The rows of Y fall into a few groups, which share some directions, and each row is roughly a mix of its group's hidden directions.
Y:
[[ -4 -13 -11  -4  27   3  12  17  23 -20]
 [ -9  17  19 -29  -3  -2 -18  -3 -20  10]
 [ 21  25   0  20  11  -5  25   4  12   4]
 [  7   1  -1 -26   3 -15  26   3  15 -24]
 [ 17  -4  19  -9 -28  -3   9  22 -18  -1]
 [-26  -4  -2 -20  -5  -8 -30   3 -11 -14]
 [ -2   4   0 -24   4 -10 -23  26   5 -22]
 [ -6  18 -15  11   1   2  13 -18 -34   7]
 [ -3 -20  10 -34  20  -1   5  16  -3   8]
 [ 28  19  17  -5  -7  21   1   9  13 -17]
 [ -9 -10 -33 -18   7 -16   5 -20  11   1]
 [ 15   6 -11  -1  16  -7   6  -9  34 -22]
 [-13   7 -24   0  17   1  10   2  27 -23]
 [ -5  14  -2   0 -29   5 -13   1  -4  34]
 [ 20 -24 -10 -16 -22   9 -12   0  -9  18]
 [-12 -17 -12   2   5 -19  -3 -27  16 -22]
 [-27  24  11  -2 -10   2  -6  14  -1 -25]
 [-21  22 -26  12  -8  -1 -22 -10   6   5]
 [ 28   4   2 -22  20  -1   4  15   1 -22]
 [  4  11 -14 -30 -15 -13 -24   0 -12  -6]
 [ 15 -12   8 -26 -10   1 -28  16   1 -14]
 [-17 -14 -22   2   8  -1   2 -12  36   1]
 [ 29 -18 -17  21  -8  13   5 -15   0   7]
 [ -7  22  23  -8  25   1  23  -7   9   6]
 [ 10  -1  18  12  -9  35  -7  14  -7  16]
 [  6  20  10  16   1   7  18  -5  26 -24]
 [ 10  -1 -12  13 -16 -14  -3 -21 -30  14]
 [ 27   8  16  10 -17  10  12 -10 -24   7]
 [-11   1  37  14   5  15   7  12 -15  10]
 [ 11 -13  -1  27  21  -6   7 -11 -10  25]
 [ -3   0 -12 -11   7   4  -7  39  20  12]
 [  6 -10 -17   0 -17  -7  -2   8 -40  -2]
 [ -8 -18  13  16 -12  -6  -3   4  27 -27]
 [ -5 -36 -10   8  20  -7 -10  -2   6 -19]
 [-19  30  -8  -3  -8   0  26  -7   1 -18]
 [ 25  -5  14  -1  20  10   5  -2  31  10]
 [-24 -22   6   4  -6  13 -10 -29  10   8]
 [-13   2  -4  -1  20 -11 -21 -28 -14  17]
 [ 18   0  -6   4  -9  -9  21  17 -35   0]
 [ 17 -20   5   1  11 -17  -6  26 -23 -10]
 [ -9 -10  -2 -18  -7 -18 -15  10  23  26]
 [ 26 -23 -15   1  -4   5  22  -4   3  21]
 [ -1   2   4   2  31  11 -13  -4  34  -3]
 [ 24 -24 -18 -20   8 -20   8   3   0  -8]
 [ -3   1  22  -9  -7 -24 -18 -19  -8  23]
 [ 12   2   2 -19  15 -17 -29 -11 -20   8]
 [-18   6   2  -8   8  21 -29 -10  -7  23]
 [  3   1 -12  -7  17 -24   8  -6  26 -25]
 [-31  24  -5  18   3 -17   0 -11   0  -9]
 [-19 -13 -18   8  17  -3   3 -23 -13 -23]
 [ 10   0  10 -27  21  14 -10 -25 -11   1]
 [-32  11  -2  16 -10 -22  10 -12 -12  -6]
 [ 38   8  15 -12  13  10   0   1  17  -2]
 [ -8 -20   6   4  10  -6 -26  29 -11  12]
 [  0 -28 -10   6  -7  -7  12  27  -2 -22]
 [ 22 -22  -4  17  26   1  -2   8 -13  15]
 [-22  24  -5   9 -17  -5  25 -13  -9  -3]
 [ -8  14  -3  -2  -7 -13  19 -36 -16   2]
 [-22 -12  -2 -18  24  -1  22  19  -8  -5]
 [ 18   9  14 -20 -10  17   1  28  -2 -16]
 [ -5  21   8  17  28  13 -11   4 -23   1]
 [-21   3  -5  25  14  15   2 -30  -4   2]
 [ 14  -4  -7 -28  -5  -1   8  23  20 -21]
 [ 18  14   1 -18  36   5   8 -10  -1  -9]
 [ -2  -1   6  18  36  13  -2   2 -18 -16]
 [ 17  13  19 -25 -23 -16  14  -3   1   4]
 [-17  -6   9  -9  19 -31 -11  18  -3 -12]
 [ 15  -6  15  27 -17  16   5  13 -18  13]
 [-17   4 -13 -11  14  -7 -10   7  32 -19]
 [  6  -3  31   3  10  10  -7   5 -27  20]
 [-23 -18 -10   7  -4  13   0 -28  -9  20]
 [-17   4 -12   2  11   2  25 -25  24  -6]
 [-27  -3 -12 -11 -36  -8  -3  -5   3  -5]
 [ -4  -4 -29  15   7   4  35   0   0   2]
 [-34  18  -9  -5 -11  -3  -5   5  -6 -25]
 [  8 -14  29   4  28   9  12   0 -17   1]
 [ -5  -4  14 -15  28  14   4  12  28  -6]
 [  9 -20  -4  15   7 -26  -1  27   6 -13]
 [-12 -17 -16   3   7   5 -21  26  13  19]
 [  2  12 -22  14  -1  30   7  24  -3  -7]
 [  8   0  13 -29  -3 -15  23   3  24  -1]
 [ -1 -13  -9   2 -14  28  16  19  12  22]
 [ 12 -23 -18  -9  15 -28   5   7 -11 -13]
 [ -1  -8   6 -18  31  16  11 -26  -3   4]
 [  1   8  35  19  16   2 -13  -4  13  12]
 [-17  -5   6   4  10  17 -27  19  23  -9]
 [ 16  -6 -14  18  18 -24   1  -8  20 -16]
 [ -8   9 -16  11  11  20 -15  31  -1  14]
 [-22  -2  -8  30 -25 -11   0   7  12   1]
 [-16   8  -1  33  29  11   1   6  -1   2]
 [  4 -26 -30 -13  12  14 -12  10  10   3]
 [-17  -2 -19   1  18 -19 -16  -9  19 -19]
 [  4   2 -30 -10  23  18   9  -2  20 -11]
 [  2  24 -10  16  14 -17  16  18  11 -17]
 [  4  39   8 -12  10  -9 -11 -12 -15   0]
 [  3 -25 -13 -10 -33  -7   3  -3  17   5]
 [ 33  19   0  14   7  -7   1 -16  -2 -21]
 [ -5   5  -4  -9 -21 -19   8 -35  -4  12]
 [  1  32  -8   0  -9  -2  16 -20   2 -25]
 [  3   0  22  25   9  22   0 -11 -12  22]
 [-13  16   8  12  -7   5 -14 -23 -26  18]
 [-13  -7  -6  12 -22  10 -20  -9  21  24]
 [ -3  32   0  -2 -29   4   5 -13  -1  19]
 [-26   5 -25  21 -14 -10   0  -1  16 -11]
 [-24   9   1   5  -6  -3  -4 -30  26  11]
 [ -1 -30 -14  -5   1 -16 -10 -16  23  12]
 [-16 -14 -19 -29  23   7 -10   6  -9  -1]
 [ 22   3 -21  19 -11   2 -25 -11  15  -6]
 [  8 -33 -12   1 -10   6 -12  28   0   5]
 [  7 -13   7  13  -1 -15 -24  16 -28  12]
 [-24  -1  19   5 -30  -8  -9  16  13   7]
 [ 17 -25   1  -8  -9  19 -22  19   5  11]
 [-16 -14  -6  -8  -8  -3 -14  32  24  -4]
 [ 18  -5 -18   0   0  21  15 -19   9  25]
 [-17  17  -4  18  -9  13 -12 -18 -10  27]
 [ -7 -16 -26   0  22  -5  15   9 -13 -22]
 [ -5  -6 -28  21 -13   0   6  21  13  19]
 [  5  23 -21 -10   2  18  18   0 -23 -11]
 [  7  16  15   7 -19  17  18 -18 -19  13]
 [  4  -5  -4 -23  13 -17   1  26  24 -11]
 [  3  18 -23  -7 -32 -14 -10  -4   6 -13]
 [ -7  15  -9  17 -12 -32  -5  -1   1 -25]
 [ 11  -4  11   5  16  11 -34  -8 -13  19]
 [ 33   8  -4  28 -19   1   4  -7  -1  -8]
 [-15 -32 -11 -18  -3  15 -20  -4  -2   8]
 [ 24 -17   7 -12  -1 -18  -4  20 -24  -8]
 [  0  -4   0  17  17  29 -20  20  -9   7]
 [  2 -28 -22  -5   2  -3  -5  23  19 -15]]
Which four rows in each list fit none of the groups? Every other row fits one group, some only roughly. Give them in the order they come.
  j177: [ 23  -6 -19 -13  -8   3 -24  -3 -25   0]
  j661: [ 21   9   6 -18  16  15  -7 -23  15  15]
  j329: [  2  -1  21 -25  22 -18  -7  18  10  10]
  j93: [ 18   7 -11  21  22  15  16   3  -5 -23]
  j267: [ -4  20  21  23  20  -1   1 -10 -23   5]
  j505: [ 20 -12  -3  -2  10 -32 -10 -21  13  -9]
  j804: [-22  11 -13 -11  -9 -18  32   1  -8  -4]
  j351: [-24  -4 -14 -24  -4  -8 -25   8 -14   9]
  j348: [  8  -9  17  -6 -31   6   5  15  27   3]
  j58: [ 12 -11  18 -14 -18   4  14  18   3  27]
  j626: [  5 -28 -15  -2 -14 -14 -15   3  28  -6]
  j93, j505, j804, j626
  j296: [-33 -12 -12   5  -5   4  15  -7 -18  20]
  j201: [ 17  25  -1  25  -1  14   7 -22 -11   4]
  j922: [ -5 -10 -11 -16  24 -16  -1 -31 -10  -4]
  j263: [-19 -27  13  14  -8   2  22  11  13  11]
  j200: [ -8   7  21 -16 -17  -6  -5  35  -3   7]
  j30: [ 20 -16  -9 -15  -2  -6   7  27  12  23]
  j852: [  2  -4  -1   3  21 -23  -8 -10 -10 -34]
  j160: [-12  26  17   4 -12  10  12  -5 -17 -24]
  j550: [ 32  -4   6   6 -10   5  -6 -25 -22   7]
  j982: [ 10   3 -20  20  -3 -31  -8 -10   6 -18]
  j875: [ 19   5   7  -1  21 -19 -10  10  18 -26]
  j201, j922, j30, j160
  j94: [-30   0  -3 -10 -28   2  10 -19  -4  14]
  j256: [-10  15  21 -34   6   1  17  -5   0 -13]
  j476: [ 23  -7  13  -8  14  30  15   4 -14  11]
  j104: [-12  -1  -6  15  23   1  37 -12   2  -3]
  j967: [ 13  15 -10 -31  -1   2  16 -15  18 -12]
  j970: [  2  13 -10  -9   2 -20   1  30 -21 -19]
  j834: [ -1  23 -10   2   6   7  30   8 -20 -17]
  j567: [ -8   9  19 -26  12  11  -3 -10  -8  29]
  j846: [  3  20 -18  20  23  18  10   5  10  15]
  j155: [-11 -13  -3  -8  23  24   0  24 -14  15]
  j94, j476, j846, j155
  j332: [-21  -4  17 -25  22   8   0 -18  10  11]
  j325: [  0   0 -12 -26   9   3  30 -17  -9 -16]
  j723: [-13   0 -17  15 -12   7  11 -32   6 -19]
  j106: [-25   0  10  14  35  -7  -2  -5 -12  -6]
  j985: [ 11 -19 -14  28  -4  24  12  11   9  -3]
  j494: [  0  11   6 -10 -25   8  26  -4  11  25]
  j711: [  8  -7  -9   9 -19   8   7 -13 -27  28]
  j947: [  4  -6  21 -12 -32 -15   8   1  21  -4]
  j468: [ -7  13  -7  -4  10 -29  16   5  30  -3]
  j776: [ -7  -5 -15   1 -20 -27  22 -15 -18  -2]
  j134: [ 38  -4 -13  -8   4  11 -15 -16 -12  -3]
  j260: [ -5  -6  11  13  24 -15 -29  17  12  -4]
  j481: [-13 -19  24  -4 -12   8  -4  -5  30  12]
  j720: [-17  36   3   9  13  -4   5  -6  23   6]
  j325, j106, j985, j468
  j29: [ 36   5  -5  -7   6 -10  12  -6  26  -1]
  j208: [  6 -22   9 -21 -26 -24  -7  -2   7   5]
  j405: [ 13   6  17  -1   6  -2  33   2 -25  11]
  j345: [ 11   4 -26 -20  -8   3  13  27 -16  -5]
  j554: [  6 -21   7  19   8  22  -9   5 -30   2]
  j493: [-25  -6 -15  -6   2 -23 -26   9 -12   8]
  j755: [ -1  -5 -17   9   1   8  -4   7  37  23]
  j743: [ -9 -14   1  10  21  -7  -7  12 -33  17]
  j801: [  9 -11  -4 -24   6  12  13  25  -5  26]
  j798: [ 10  14  -8   9 -29   7   5 -32   7   5]
  j29, j345, j743, j798
  j432: [  3  -6   8 -18 -29 -31   2  -2  -7 -12]
  j203: [  6   8  20  14  19  -2 -14 -11 -32  -4]
  j790: [  6   2   3 -12  33 -27  -2 -18   0 -11]
  j564: [-23  -6  -1  11  23  15 -14   1   7 -26]
  j518: [-12  -4 -12  -7  -3 -31 -20 -18  15 -11]
  j675: [-28 -11  -7 -18  15  24 -10 -11 -10  -1]
  j420: [ 29   7  -2  13  23  14   3  -1  11 -22]
  j954: [ -4   0   1 -23   8   3   2 -28 -21  24]
  j18: [  8  17   7   5  -5  -7   4  28 -12 -31]
  j773: [ 11  13  33   7  -6 -13   4 -20  -7  19]
  j564, j675, j420, j18
  j519: [  6 -10  25   8 -11  11  -4  29 -22  10]
  j3: [  8 -28   1  14  18  21  11  14 -10 -13]
  j797: [ 30   0  13 -26  18   2 -17  -4  -8   1]
  j358: [ 19 -17  24   2  21 -15   6  19 -11   5]
  j769: [  5  15 -22  15  13 -28   3 -12  -2 -19]
  j752: [-14  14 -28  27 -12   8   7   2  15  -4]
  j861: [ 25   0  12  26 -19  -9 -10   8 -19   0]
  j506: [ -1  -5 -28 -20 -22 -13  17 -16  -6  -1]
  j628: [-20  22  -2  16   6   7  -6   9 -32  -6]
  j652: [ -3   4 -12  10   9  37   4  -4  21  15]
  j244: [-13 -14 -27  10 -15  -8  -3  31   2   0]
  j161: [ -6  -7  -5 -16  40 -10   6  13   0 -13]
  j905: [-26   3   1 -11  -9  34  -1   4  14  13]
  j778: [ -3  -5  33 -12 -13   1 -22   1 -12  19]
  j337: [ 11  -4 -22   9  -4   4  12   3   2 -39]
  j769, j752, j161, j778
  j212: [ 32   3   0  -3  13  25   1   2 -17  17]
  j815: [  7  17  -4  -7  12  13 -14  15 -29  21]
  j26: [-28  17 -22  15   5   1   3   2 -21 -13]
  j710: [ 19   2  28  -1  17   2  14   1 -24 -13]
  j158: [-18  12  14 -22  -9 -20   1 -22  -8  17]
  j335: [-17   0  -8 -13  26   5 -16 -26   3  16]
  j592: [-42   5  -5  11 -10   6  15  -8  -3   6]
  j761: [-11  -2   2  19  19  -5  -4 -30  16  19]
  j591: [  8 -15  16  -6  23   9   5   8  25  22]
  j600: [  9  12  13 -18  -2  -8 -17  28  23  -7]
  j429: [ -3  26  -4  -3   7 -24  24  -1  19 -13]
  j815, j158, j591, j429
